In the data rows, zero lies at 4.5, halfway between 4 and 5.
Here are some points:
[3 5 3 4 3 3 4 9]
[3 4 3 4 5 5 3 3]
[7 3 4 5 4 7 3 3]
[3 5 3 4 3 4 5 8]
[3 8 9 4 3 3 7 5]
[4 5 5 4 6 4 4 3]
[5 4 3 3 3 7 4 2]
[5 3 5 4 8 6 5 3]
[6 3 6 4 6 6 4 3]
[5 4 3 4 6 7 4 3]
[2 7 5 3 2 4 6 9]
[9 4 4 7 7 4 4 3]
[5 2 4 5 3 6 3 4]
[2 4 3 4 3 3 3 7]
[3 3 3 4 5 5 4 3]
[4 5 6 4 5 3 5 3]
[4 5 6 4 3 3 6 5]
[4 5 6 3 5 4 6 2]
[3 6 3 4 6 3 4 3]
Here are 11 more points, each followed by its number:
[3 5 3 5 3 3 4 9] 0
[7 4 5 4 8 4 4 3] 1
[6 5 6 5 3 3 6 3] 2
[6 4 3 5 3 7 4 6] 3
[9 4 9 4 9 3 5 3] 4
[3 4 3 4 4 6 4 4] 5
[7 3 5 7 9 3 5 4] 6
[8 3 6 4 5 6 5 3] 7
[3 8 3 5 3 3 4 3] 8
[3 5 3 4 5 4 4 4] 9
[8 3 4 6 3 7 4 2] 10
Which three of these numbered points are nearest to each point below, looking only along the 3 directions in which the first points spread most? Their numbers follow each, nearest first.
[5 5 7 4 5 3 5 3] > 2 1 8
[4 5 5 4 4 3 5 5] > 8 2 9
[7 3 3 6 9 6 3 2] > 10 1 7
[2 4 3 5 4 3 4 9] > 0 8 3
[3 3 3 4 4 6 3 5] > 5 9 3
[6 4 3 5 3 8 4 3] > 10 3 5
Here are 11 other points, each followed by its number:
[6 3 3 6 3 7 4 3] 0
[3 6 5 4 3 3 5 5] 1
[3 5 3 5 3 3 4 8] 2
[3 4 3 5 3 3 3 8] 3
[4 5 7 4 5 3 6 3] 4
[5 4 5 4 3 5 5 4] 5
[6 4 3 4 5 8 4 2] 6
[3 3 3 4 7 6 4 3] 7
[6 8 9 4 5 3 7 3] 8
[4 7 6 4 5 4 6 3] 9
[3 4 3 4 5 7 4 3] 10
Which three of these numbered points are nearest to each point below, looking only along the 3 directions in which the first points spread most? Their numbers follow each, nearest first.
[6 3 2 7 2 8 4 3] > 0 6 10
[3 6 3 5 3 3 5 9] > 2 3 1
[3 4 3 4 4 6 4 3] > 10 7 5
[2 6 6 4 3 3 7 9] > 1 2 3
[5 8 3 6 3 3 3 3] > 5 1 9
[5 3 3 7 3 4 3 3] > 0 5 6
